In the data rows, zero lies at 4.5, halfway between 4 and 5.
The same things were measured in two ways. The second way is not exact.
First some of them both ways: the first way, then the second way, then a blank line.
[7 5 2 7 6 6 6 8 6 5 5 2 5 4 4 5]
[0 2 3 5 3 6 7 2 5 6 4 5]

[8 3 5 4 7 5 5 1 5 6 2 6 4 6 5 6]
[5 5 6 2 6 5 7 5 8 2 3 4]

[3 3 4 6 3 6 4 2 2 4 7 8 5 4 6 3]
[8 5 3 4 2 3 4 5 1 3 4 4]

[2 4 6 5 2 5 3 3 4 8 6 3 7 3 7 3]
[4 2 4 5 6 0 1 4 3 4 5 6]

[3 5 4 7 3 7 3 5 6 4 2 4 5 6 4 9]
[3 4 6 6 4 6 5 3 5 4 9 6]

[2 6 5 5 3 2 5 6 7 2 6 5 6 3 3 1]
[6 5 3 6 3 5 1 4 4 7 4 5]

[7 7 3 5 4 1 6 5 3 6 4 4 2 4 6 3]
[4 6 1 6 7 4 5 4 5 6 2 5]

[2 5 4 3 6 2 3 3 4 4 6 8 3 5 1 4]
[7 6 4 6 2 4 3 6 5 2 5 2]

[5 3 5 6 4 6 2 2 6 3 5 9 4 4 7 3]
[9 4 4 4 3 5 4 4 5 3 2 5]

[4 3 4 3 8 2 4 4 3 4 4 7 6 8 5 3]
[7 5 7 6 3 5 3 8 6 2 2 4]

[6 4 4 3 4 2 5 5 5 4 5 6 4 0 4 3]
[6 6 3 2 5 5 4 1 5 5 3 4]

Now 16 new things, measured the second way only, each followed by its number:
[5 5 3 4 2 9 4 5 4 4 5 2] 0
[7 5 5 2 7 5 6 4 4 2 5 7] 1
[5 4 6 4 6 5 7 6 5 0 1 5] 2
[2 5 6 5 3 3 4 3 4 3 3 5] 3
[1 4 2 6 5 4 8 6 5 5 2 4] 4
[4 9 4 4 5 4 7 7 6 5 5 2] 5
[3 4 6 8 4 6 5 3 5 5 7 8] 6
[5 4 5 4 2 6 3 5 5 0 3 3] 7
[7 5 4 5 4 5 1 4 4 4 3 3] 8
[2 2 4 5 5 6 5 3 8 5 8 5] 9
[6 6 4 2 5 2 4 3 5 3 3 5] 10
[5 5 6 3 4 5 5 7 3 7 5 6] 11
[1 4 4 6 4 3 6 1 7 6 5 5] 12
[9 5 4 5 3 5 3 3 5 2 2 5] 13
[4 4 5 3 7 8 5 4 8 6 6 5] 14
[5 6 3 1 3 7 6 4 4 5 4 2] 15
A few of them come next, measured the first way, each followed by the number of its row above:
[4 7 4 7 3 6 3 6 7 4 3 3 6 7 3 6] 6
[5 5 2 2 5 3 4 6 4 6 6 3 7 3 1 4] 3
[6 4 1 7 3 5 4 5 7 5 4 1 2 5 5 5] 12
Now 16 new things, measured the second way only, each followed by its number:
[7 6 2 5 2 5 2 6 5 2 2 2] 0
[2 5 3 6 8 4 5 3 4 7 2 4] 1
[1 3 5 7 5 5 5 3 5 6 8 5] 2
[3 5 4 3 7 6 2 6 5 5 7 4] 3
[4 4 3 7 2 2 4 4 1 5 5 7] 4
[2 7 4 4 1 5 4 5 5 7 6 1] 5
[5 5 4 6 3 1 6 5 6 6 6 5] 6
[3 2 4 1 4 4 4 4 3 6 5 6] 7
[4 7 4 3 5 4 7 3 2 4 2 4] 8
[5 5 4 9 2 2 3 6 5 4 5 7] 9
[8 6 3 3 5 5 2 7 2 4 2 4] 10
[2 4 5 7 5 5 4 4 6 6 8 6] 11
[6 7 7 2 7 6 7 4 5 3 4 5] 12
[1 2 6 7 4 7 5 4 5 4 8 5] 13
[5 2 4 5 4 1 0 3 4 3 7 5] 14
[1 3 6 7 5 6 5 4 6 5 7 6] 15
A few of them come next, measured the first way, each followed by the number of its row above:
[2 2 4 4 4 4 9 6 6 3 6 2 3 5 2 5] 5
[0 3 4 6 4 4 2 4 5 8 6 5 6 2 6 4] 14
[8 4 8 2 3 5 5 3 6 5 3 6 6 5 3 6] 12
Now 16 new things, measured the second way only, each followed by its number:
[0 2 5 7 4 5 4 4 5 5 7 7] 0
[5 3 4 1 6 4 5 5 3 5 7 3] 1
[6 4 5 3 3 3 3 8 5 4 7 1] 2
[6 4 6 5 3 1 4 6 5 4 4 7] 3
[7 5 8 4 2 5 3 6 5 3 3 3] 4
[3 8 7 6 6 3 3 5 6 7 7 5] 5
[5 4 8 3 6 3 4 5 3 4 5 4] 6
[7 3 4 3 6 7 6 4 3 4 4 1] 7
[7 4 3 5 8 6 5 5 6 5 4 2] 8
[3 2 6 1 7 4 7 4 6 4 3 5] 9
[1 3 3 3 4 4 5 3 6 6 2 5] 10
[5 4 6 4 7 4 8 6 7 3 3 4] 11
[4 4 6 4 2 3 3 4 6 5 5 7] 12
[0 4 3 5 4 6 6 2 5 9 5 5] 13
[7 8 4 4 4 6 7 6 2 3 3 3] 14
[5 5 4 5 7 4 4 5 2 3 3 4] 15
A few of them come next, measured the first way, each followed by the number of its row above:
[8 4 5 2 8 4 3 5 3 6 4 3 4 2 6 6] 9
[6 3 7 6 5 6 5 5 1 4 2 7 1 4 3 4] 7
[5 6 8 4 6 2 4 5 4 5 3 7 1 4 4 3] 8
Now 16 new things, measured the second way only, each followed by its number:
[8 5 6 5 3 5 2 6 4 1 3 4] 0
[2 5 4 5 8 7 3 5 4 3 3 2] 1
[1 1 7 6 4 6 5 3 6 6 7 5] 2
[5 4 5 4 6 3 5 7 1 7 5 6] 3
[5 5 7 3 6 6 9 6 6 4 3 3] 4
[6 4 4 5 5 2 0 3 4 5 4 6] 5
[3 4 5 5 2 2 3 3 5 5 4 6] 6
[6 5 4 4 8 2 5 7 2 6 7 5] 7
[4 5 5 5 6 2 2 3 5 5 3 6] 8
[7 5 4 4 3 4 6 4 1 5 2 5] 9
[2 4 6 7 5 7 5 3 7 4 7 5] 10
[4 3 5 4 4 1 8 5 4 7 7 4] 11
[6 4 5 3 5 7 6 6 2 5 7 6] 12
[1 4 2 5 4 5 6 1 5 7 4 6] 13
[6 4 4 6 3 5 1 5 3 4 3 3] 14
[8 5 1 3 3 6 3 3 3 5 3 5] 15
A few of them come next, measured the first way, each followed by the number of its row above:
[8 4 6 3 7 5 5 3 4 4 3 4 4 7 3 6] 4
[7 5 5 4 4 4 4 5 3 2 7 6 6 2 2 3] 9
[4 5 3 5 5 3 6 5 3 2 4 8 5 1 5 3] 15
